(in the rows, 128 means zero)
name the system of each run:
j_240, run 1 (11 x 18):
[[ 83 187 172 120 139 110 144 164 125 118 123 116  76 105  92 113  84 129]
 [125  93 173 104 109 107  96 141 141 132 162 152 162 114 163 139 106  61]
 [183 140  79 105 104 117 121  63 113 138 140 120 145 146 171 133 154 165]
 [114 113  82 183 167 185 157 135 105 106 110  85 110 147 110 110 130 132]
 [ 71 133 163 157 117  96 114 177 171 135 121 157 124 101  77 136 150 146]
 [168 120 172  74 137  83 159 124 150 124 124 171 104 114 172 135  91 111]
 [158 132 140  89 107 189 104  88 103 155 114  84 156 170 144 136 146 102]
 [ 91 150  59 145 149 125 120 131  86  94 158 123 153 143 114  77 128 167]
 [131 109  99 167 140 104 146 176 173 138 149 137 109  77  85 180 118 102]
 [130 129 212 147 106  98 113  86 144 148  99 122  82 113 155 132 119 146]
 [141  92 139  84  95 173 147 141 112  99 103 139 158 176 179  90 132 125]]
j_328, run 2 (11 x 18):
[[164 121  91 123 110  93 165  81 133 143 160  88 122  84 154 150  81 118]
 [124 116 141 215 128 157 131 113  86 172 133  98 140 150 157 155 128 128]
 [103 145 143 169 126 107 141 179 125 124 120 183 103 173 131 119 167 176]
 [130 141 133  84 161 154 130 181 196  79 105 142 113 121 118 123 149 105]
 [120 123 152  65 119 138  85  73 132 108 116 108 169  98 120  94 121 116]
 [149  92  83 101 104  90 169  86  86 156 154 123 151 119 107 131  81 128]
 [141 160 127 189 144 129 149 127 111 181 148  89  84 147 131 179 119 110]
 [106 123 159 196 140 129  81 179 127 114 114 148  96 154 166 107 138 163]
 [128 125 108  99  98 134 134 174 195  82 112 169 145 117 127 124 182 143]
 [121 150 146  75 157 152 166  61 141  95 112 114 165  99 127 109 138  99]
 [113  84 137  93 135 112 127  92  80 181 138 109 158 153  89 114  85 115]]
j_240, run 3 (11 x 18):
[[158 101 101 115 118 108 122 111 111 130 170 183 149 173 135 154 177  87]
 [165 143  76 134 170 131 103 125 144 152 119  84  71 170 122 127 135 170]
 [ 85 119 151 154 131 162 114 179 151 114  98  91 138  80 117 103  86 145]
 [108 140 167 113  81  88 169 108 140 109 142 182 166  78 133 137 139 112]
 [175 110 128 112 152 124 156  75 101 146 139 147 103 187 147 145 144  86]
 [128 131 100 134 142 166  68 162 116 157 114  80 116 189 112 108 138 170]
 [ 97 160 107 135 140 114 138 189 154  92 140 128 139  62 131 113  88 153]
 [134 114 173 140 114 107 150  77 150 127 132 150 137  64 127 173 135  70]
 [145  89 144 118 108 119 124  65  89 138 112 135 101 196 139  99 147 140]
 [122 131  76 110 132 169 144 200 139 134 130  97 130 191 127 110 131 149]
 [ 96 191 141 148 184 111 120 152 162 136 143 127 154  68 122 146 122 138]]
j_379, run 4 (11 x 18):
[[100 115  94  87  93 105 179 129 130 132 161  80 114 170 140  79  93 131]
 [ 92 126 131 178 155 102 145 133 164 167 174 111 178 101 155 158 126 111]
 [160 148 168 174 155 113 106 122 102 136  88 188 123 101 137 153 137 178]
 [155 137 109  98 119 185 135 176 101  77  95 150 101 168 110 117 147 115]
 [ 96 129 130  78 111 121 113  93 182 111 160  75 111 155 134  99 151  83]
 [123  74 112 123 163  79 119  98 149 165 140 117 171  83 118 123  89 149]
 [140 170 135 161 107 138 175 141  74 164 107 142 146  99 106 171 111 159]
 [123 146 149 166 132 146 145 156  96  88 135 143  73 180 171 118 133  97]
 [135 104 119  99 139 126  55 146 195 123 145 140 139 160 142 128 185 109]
 [152 135 109  81 132 119 125  90 165 124  94 106 137  71 109 113 115 182]
 [ 85 124 128 146 115 154 177 115  56 120 126 102 154 106  85 109  86 111]]
j_207, run 5 (11 x 18):
[[158 123 139 160  73 121 105 106 112 165 138 109  86 121 114 186 124  93]
 [148 119  88 156 106 122 129 141 131 109 123 126  77 186 169 103 157 181]
 [106 115 113 136 144 166 135 167 195 109 119 125 184 129 145 126 182 126]
 [ 80 122 183 129 185 106 138  72 124 109 115 154 156  99 117  91 125 125]
 [160 108 148  72 128 134 148 151  81 153 103 152 122 124  74 146  67 106]
 [151 188 130  87  87 109 109 127 132 159 163  86  89 154 152 144 115 123]
 [127 110  55 186 131 125  89 153 122 104 175 102 124 131 162 118 119 135]
 [123 111 125 189 119 127 139 102 165 126 103 156 158  91 111 153 196 160]
 [121 113 174 123 169 154 198 107 131  98  70 139  95 146 128  99 132 125]
 [109 111 176  52 107 143 108 170 131 151 126 130 153 167 116 114 107  91]
 [137 175 101  89 155  66 103 124 116 138 183 140 141 114 154 124  87 145]]
j_945, run 6 (11 x 18):
[[ 68 129 146 142  77 113 181 114 165 101 163  99 117 132 150 107 145  85]
 [115  84 130 119 214  94 153 123 157 166 141 142 159 159 148 115 120 129]
 [181 179 126 102 150 143 113 127  98 169  87 128 135 138 131 143 118 200]
 [118 172 143 159  93 175 106 172  80  82 125 130 101 109 112 140 123  94]
 [114  77 129 116 107  86  99 113 172  87 168 166 125 119 123 122 157  71]
 [155  81  87  99 146 106 173  89 164 150 119  87 126 118 140 114  97 157]
 [ 94 163 148 157 137 173 146 130 106 187 102  68 151 164 117 128 132 168]
 [101 180 158 154 129  97 136 167  96 112 156 201 129 137 141 135 140 125]
 [191  99 126  94 152 128 105 152 170  90 112 176 107 106 145 150 129  93]
 [142  96 117 108  98 154  93  67 116 113 102  62 107 128 124  88 111 142]
 [ 60 140  97 146 103 122 165 132 110 145 171  92 172 122  87 115 115 122]]
j_837, run 7 (11 x 18):
[[138 141  94 108 105 127 140 114 155 197 155  62 167 147 153 149 129 148]
 [134 174 104 188 168 145 156 138  72 118 121 133 151 103 162 130 103 177]
 [138 113 151 152 113 159  98 171 128  94  98 192 131 118 106 152 177 107]
 [121 116 169  88 132  85 126  97 194 102 115 139  68 141 131 100 149 122]
 [115  79 105  82 141 140 122 115 132 155 144  58 148 154 126  97  80 112]
 [115 192 107 131 118 128 165 105  75 148 160 119 183 102 121 146 120 133]
 [160 132 121 191 140 124 143 180 107 133 126 177  91 125 124 179 128 121]
 [138 122 162 129  95 130  66 142 183 124  89 136  94 150 149 121 177 167]
 [109  94 109  99 154 120 143 104 155  76 132 108 137 125 169  60 107 131]
 [110 119 123 113 149 157 149  89 113 149 144 100 189 110  79 149 132  69]
 [136 170 148 131 138  94 170 126  82 168 121 162  98 137  86 156 110 147]]
j_837, run 8 (11 x 18):
[[ 74 122 181 128 173 151 155 102 138 133  85  88 106 147  91  87 124 131]
 [100 128 152  61 121 119 135 173 100 152 148 144 169 147 108 111  83 104]
 [174 189 115 103 117 103 132 136 130 138 175 129 107 109 156 183 108  90]
 [165 114  93 193 139 123  64 110  97 135 132 112  86 146 144 140 136 154]
 [107  98  88 147  87 127 132 128 149  90 109 145 152 125 120  90 177 188]
 [ 89 102 160 144 148 133 196 131 191 111 111 115 138  90 125 125 129  99]
 [124 123 208  94 164 142 120 109 106 182 101 129 153 154 125 133 107 109]
 [169 177 106  54 121 128 137 149  81 117 145 150 111 168 136 122 108 128]
 [131 161  77 162 119 125  81 154 140 108 180  95  82 121 119 151 137  97]
 [112  90 113 185 128  74  83  98 146 139 136 145 139  95 121 116 140 181]
 [152  71 122 123 101 149 197 120 152 121  78 137 158 104 140 125 131 154]]
j_328, run 9 (11 x 18):
[[110 195 142 154  81 118 145 106 153 140 138 116 160  94 155 153 166 160]
 [114  90 151 152 178 144 183 133  89  99 106 179 147 132 131 111 111 106]
 [133 146 150  70 113 132  99 138 155 171 120 127 111 187  77 148 175 115]
 [151 148 111  94 165 110 119 134 120  92 130 115  95 101 168  88  56 154]
 [130 101  92 155  86 153  84 137 126 148 157 100 180  98 106 167 140  94]
 [118 151 150 178 124  81 178  59 110 114 125 157  97 115 145 120 150 163]
 [123  72 130 134 151 173 162 180 153 147 103 109 114 190 122 132 131 103]
 [108 206 171  85 117 109  92 139 156 136 128 127 137 135 158 108 140 166]
 [158  85  92 105 160 131 134 155 105  91 130 171 166  77 120 126  83 108]
 [140 151 128 126  94 137 112  59 120 153 131 100 116 127  77 168 174 104]
 [114  93 119 161 153 102 159 116 100 114 135 109  77 157 159  78  81 151]]
j_207, run 10 (11 x 18):
[[110  88 146 167  50 173 143 128 108 106  84 115 145 102 117 118 134 139]
 [125 130 139  94 117 103 205 107 139 109 142 179 135 169 165 117 164 112]
 [133 101 135 104 206 138  93 152 145 175 138 112 143 172 127 138 114  99]
 [108 188 138 130 131 109  72 141 104 140 119 128 132  92  92 120 108 189]
 [152 142  95 135  90 132 168 140 121  68 141 132  94  66 123 146 100  92]
 [139  69 139 135  81 121 122  67 156 148 136  99 117 163 153 133 162  98]
 [119 111  96 135 167 126 159 150 118 156 115 139 152 192 146  94 140 201]
 [ 98 190 161 134 169 158 138 176 155 133 124 134 160  98 113 159 141 104]
 [117 122 181 128 136  99  86  97  91  85 129 153  87  94 120 105  89  93]
 [193  83  86  68  74 124 120 138 128 144 115 135 122 130 112 145 111 138]
 [124 178  94 128 132 134 157  95 158 150 153  58 134 159 175 125 154 151]]
j_945, run 11 (11 x 18):
[[148 118 115 112 101 135 149  73 140 154 164 106 156 167 158 159 174  84]
 [126 125  63 169 183 114 147 140 112 132 149 112  97 181 137 108 124 165]
 [114 153 144 136 131 131  76 191 170 146  95 139 136 110 102 134 149 188]
 [120 150 195 134  98 120 152 105 123  79 106 154 107  64 157 120 101 114]
 [138  64 131  89 142 162 152  96 115 118 125 137 172 149 117 126 139  59]
 [142 155  72  78 133 100 127 101 118 157 165  96 112 188 122 110 132 152]
 [109 152 112 184 152 130 106 203 132 157 140  97 102 110 101 153  91 143]
 [126 119 189 173  89  98  99 116 157 131 107 173 130  94 149 153 162 148]
 [154  92 112 118 121 153 203 106 118  72 102 152 142 113 170 107 122 121]
 [106 142 118  68 163 167 115 107 144 129 127  85 151 188 112  93 161 118]
 [ 98 172 120 120 156  73 111 144  95 145 165 121 101 118  88 113  73 146]]
j_379, run 12 (11 x 18):
[[173  85 138  68 124  99  70 136 178 134  99 143  96 113 113 129 115 140]
 [145 131  96  91  80 170 155 125 104 129 116  71 170 100 132 119  88 142]
 [ 76 148 127 177 130 101 179  76  86 126 178 118 140 142 155 109 132 116]
 [133 102 128 175 186  96 124 160 157 165 136 179 112 149 108 168 156 124]
 [166 156 164 108 106 164  91 175 158 130  67 124  91 124 132 144 132 163]
 [113 126 119  82 102 157 120 120 104  59 135 114 152 123 158  65 101 111]
 [110 116 100 117 134  86 154  58 142 140 180 131 168 120  98 141 160  86]
 [150 113 135 170 171 105 150 120 126 194 103 112  84 129  98 161  98 161]
 [116 154 149 151  93 161 109 221  99 136 114 123 120 150 144 127 105 153]
 [128 152 131 108 107 115 128 128 161  56 158 168 140 120 196 110 161 102]
 [154  83 106 121 177 142 111  57 152 119 110 125 152 109 100 136 167 107]]

runs to name:
run 13 (2 x 18):
[[103  76 156 152 156  94 164  92 156 145 138 148  99 179 122 130 162  92]
 [161 100  97  85 137 117 146 172 130 163 105 139 144 169 148 107 100 194]]

j_945
run 14 (2 x 18):
[[ 86 167 156 141 111 173 118 114  87 149 106  75 116 166  84 111 141 140]
 [ 90 117 105 128 147  85 129 196 128  98 177 178 147 131 141  97  99 121]]

j_240
run 15 (2 x 18):
[[126 155 124 134 140  73 143  86 115 159 115 146 134 125 126 107 130 218]
 [109 142 116 157 159 169 176 201 111 106 119 140 123 120  95 140 112 103]]

j_379
run 16 (2 x 18):
[[127  92  86 176 121  89 121 115  92 121 127 147 121  90  87 112 105 179]
 [121 140 141 116  76 156 178 153 193 139 102 115 148 108 117 162 172 130]]

j_945
run 17 (2 x 18):
[[168 158  92 113 114 170 120 112 157 142  97  71  93 153 115 145 169 157]
 [ 49 123 111 161 114 133 151 141 149  89 149  88 127 145 131  71 143 130]]

j_207
run 18 (2 x 18):
[[119 153  94 114 219 103 156 137 173 111 142 142 103 146 109 113 149 133]
 [124 113 138 107 132 147  68 155 132 155 102  91 137  85  62 135  84 132]]

j_837
run 19 (2 x 18):
[[142 135 101  81 107  63 146 148 104 124 155 168 104 128 119 111  80 158]
 [154 117  97 163  75 153 112 147 158 141 150  69 114 114 156 172 131  99]]

j_837
run 20 (2 x 18):
[[ 85 110 152 151 134 156 178 117  70 159 129  99 160 168 127 109 101 111]
 [135 191 132 100 135 119 150 180 127 153 148 183 160 158 132 164 158 129]]

j_837
run 21 (2 x 18):
[[101  49 148 120 133  67 115 136 180 166 157 140 129 143 117 126 118 105]
 [178 142 130 104 102 122 157 124 129 187 108 110 139 141 178 141 103 191]]

j_240
run 22 (2 x 18):
[[131 129 126 172 116 114  53 174  94 130 124 147 132  86 117 131  89 166]
 [182 157 104 126  90 133 154  96 142  75 109 151 107  76 142 153 155 130]]

j_207
run 23 (2 x 18):
[[152 141 120 137 116 117  60 106 187 131 124 104  91  90 100 160 163 130]
 [115  88  95 151 109 137 162  99 128  83 101  94 107 116 139  72 111 174]]

j_207
run 24 (2 x 18):
[[137 124 151  90 117  64 151  84 185 163 157 115  96 139 147 146 130 103]
 [177 105 130 149 160 162 119 139 106 162 101 102 146 134 192 131  84 166]]

j_328
run 25 (2 x 18):
[[ 54 174 148 140  89 146 118 144 128  99 122  97 135 120 107  86 141 154]
 [ 88 130 173 110 156  78 165 131 157 119 159 175 146  91 121 134 113  74]]

j_945
run 26 (2 x 18):
[[197 145 114 135 175 126  93 111 155 112 106 142 109  66 142 165 129 137]
 [128 116 106 137  82 177 101 113  69 100  94 103 118 129  80 104 126 148]]

j_379
run 27 (2 x 18):
[[127  77 117 109 138 123 145 135 211 161 101  94 141 102 100 138 129 147]
 [102 154 187 124 126 121 188  97  92 158  97 122 148 109 123 117  88 161]]

j_240
run 28 (2 x 18):
[[101 121 163 203 164 130  73 145  95 123 126 134 109 150 159 111 115 141]
 [152 135 108  84 103 114 100 178 166 107 127 199 143 135 113 140 176 144]]

j_379
run 29 (2 x 18):
[[153 141 177  95  93 133 173 165 124  95 110 161  97 120 180 131  96 106]
 [151 112 117 111 144 172  87  92 115 122 148 109 171 161 169 132 153  77]]

j_379
run 30 (2 x 18):
[[ 85 146 144 168 162 123 156  75 107 130 102 123 156  76  91 115 124 162]
 [110 123 167 133 133 121 158 166  80 135 119 183 103 155  75 137 114 101]]

j_379
run 31 (2 x 18):
[[112  86 157 176 160  98 102 143 116 135 129 201 140 147 117 132 155 129]
 [164 142 122  88 118 137 144 146 182 118  77 139  76 143  99 138 166 157]]

j_328
run 32 (2 x 18):
[[120 185 154  79 125 152  92 168 175 115 114 141 123 141  99 137 179 121]
 [123 123 127  69 194  98 115  92 136 101 147 130 140 103 133  91  86 105]]

j_240
